In the rows, zero is written as 128.
Each row of D is roughly a mix of the hidden directions of one of 3 groups.
D, 83 rows:
[[113 164  71 120 113 111 126 104 108 135 156]
 [ 89 112 161 139  92 152 119 108  99 142 102]
 [ 86 100 106 135 109 183 115 117 118 143 140]
 [171 156 130 134 142  97 119 173 148 156 130]
 [130 113 134 111 172 158 136  77 134  97 141]
 [ 61 101 135 157 139 112 137 104 134 130 123]
 [118 140 136 107  96 170 156  91 121 107  97]
 [111 102 124 112 112 181 137  90  98 107 131]
 [148 127 165 166 134  83 118 168 132 113 126]
 [184 148 108  93 152 131 130 130 134 108 158]
 [123 117 156 140 118  81 116 115 130  73 107]
 [177 156 138 137 143 107 122 173 150 152 125]
 [110  93 136 127 113 108 133  85  92  86 125]
 [138  88 148 100 139 166 143 140 116 174 120]
 [ 78  92 129 162 115 140 125 120 111 164 114]
 [178 158 124 106 117 164 165 116 116 114 129]
 [164 146 162 111 124 106 153 101 125  87 105]
 [ 88 109 108 148 122 137 101 153 118 177 148]
 [127  78 125 164 167 156 128 119 116 142 154]
 [125 102 156 189 127 109 116 165 131 131 120]
 [105 136  90 123 138  93 137 133 119 181 156]
 [ 71 124 146 159  95 108 125 127 121 143  99]
 [129 174 133 120  89  99 119 146 153 100 100]
 [132 166 106 125 140  97 119 166 157 168 138]
 [169 155 112 103 160 121 152 122 155  90 131]
 [115 153 104 133 144  90 124 158 149 178 142]
 [135 138 141 166 110  75 115 173 119 135 125]
 [170 113 121 122 177 153 128 113 141  98 157]
 [139 166 170 103 150 100 145 105 118 108 103]
 [128 136 142 110  90 162 156  89 118 102  98]
 [142 125 102  92 151 179 137  93 141 116 143]
 [186 117 115 138 135  89 130 147 151 106 150]
 [129 124 111 107 156 118 142 101  82 156 169]
 [174 135 113 109 170 138 131 114 133  99 166]
 [174 130 124 111 176 132 133 114 128  99 165]
 [158 131 134 133 169  72 114 149 134 126 153]
 [ 97 122 141 168 159  95 134 144 153 165 124]
 [173 139 120 121 163 137 124 120 151  81 155]
 [101 165 115 104 104 126 138 101 147  79 117]
 [135  95 154 134 121 169 146  94 102  93 117]
 [126 174  92 142  98 111 112 130 156  91 129]
 [ 91 142 114 103 129 189 141 100 125 122 117]
 [105  86 119 132 146 157 138 109  98 174 142]
 [109 170 132 142 138  86 129 145 177 123 113]
 [ 81 102 140 150 140 144  86 147 157 142 118]
 [150 130 148 133 123  67  99 145 136  94 114]
 [173 117 106 118 171 157 128 120 135 112 165]
 [144  95 148  90 157 177 146 115 127 144 128]
 [109 117  72 127 131 177 126 139 148 136 150]
 [175 115 118 125 171 157 129 126 145 102 159]
 [ 80 113 159 137 107 160 113 108  99 144 108]
 [163 155 127  98 148 128 157 104 144  81 121]
 [179 136 126 136 142  74 131 155 149 118 137]
 [120 159  97  91  98 165 133 114 159 114 114]
 [ 67 107 141 140 111 144 131  98 124 142  97]
 [147 140 133 104 116 158 159  92 136  81 105]
 [170 146 133 113 117 166 170 104 110 104 125]
 [118 130  94  86 133 174 141  87 126 136 138]
 [ 94  86 130 130 120 144 141  83  93 110 132]
 [ 71 147 100 104 106 118 118 105 141 100 128]
 [147 136 105 134 170  90 115 165 147 142 157]
 [110 117 154 127  79 158 139  95 105 121  99]
 [107 108 111 135  75 180 136 118 126 134 114]
 [134 161  96 121 141 106 135 155 141 183 148]
 [120 171  93  99  80 116 129 141 124 150 120]
 [157 139 138 117 186  91 121 128 136 103 149]
 [ 91 139 148 109 119 173 139  90 108 120 100]
 [ 99 114 175 152 124 104 100 132  98 157 117]
 [116 150 133 151 148  82 117 161 167 153 122]
 [ 73 101 121 149 144 102 104 136 136 162 135]
 [112 110 175 177 135  90 121 142 123 118 115]
 [107 125 155 172 115  75 115 148 113 132 113]
 [121 102 160 180 124 101 119 166 120 145 119]
 [130 146 124 144  86  95 118 179 123 155 114]
 [ 95 112 166 130  98 155 125  93  95 126 107]
 [133 135 104 130 145  94 120 159 129 187 151]
 [100 146 145 139 122  85 128 116 156  81 104]
 [115 106 122 117 123 205 118 121 119 139 132]
 [163 134  93 128 164 104 126 157 160 120 157]
 [111 130 125 156 156  84 134 150 142 178 137]
 [131 120 109  90 160 161 144  84 112 134 154]
 [155 114 143 156 132  69 109 160 129 143 141]
 [ 93 120 109 150  95 146 118 159 130 178 118]]

One row of each group comes first, with its name. Which group is each row after those in?
[ 95 116 160 134  82 146 127 105  96 143 103] | J
[107 122 118 153  90 114 124 165 109 178 119] | B
[141 167 112 127 139  91 118 167 158 161 134] | N

[117  91 176 162 151 103 131 139 103 145 128] | B
[186 124 165 150 145 132 122 163 138 133 114] | N
[128 156 118 179 118 103 119 147 151  89 147] | B
[126 146 127  99 110 169 160  89 127  98 104] | J
[178 148 107  84 101 137 116 133 106 107 139] | N
[155 108 135 130 153 180 129 129 168  96 128] | B
[134 133 174 156 123  81 120 160 136 107 108] | B
[ 75 118 105 135 126 167 110 138 121 167 136] | J
[ 89 170 109 111 112 115 149 100 150  96 122] | N
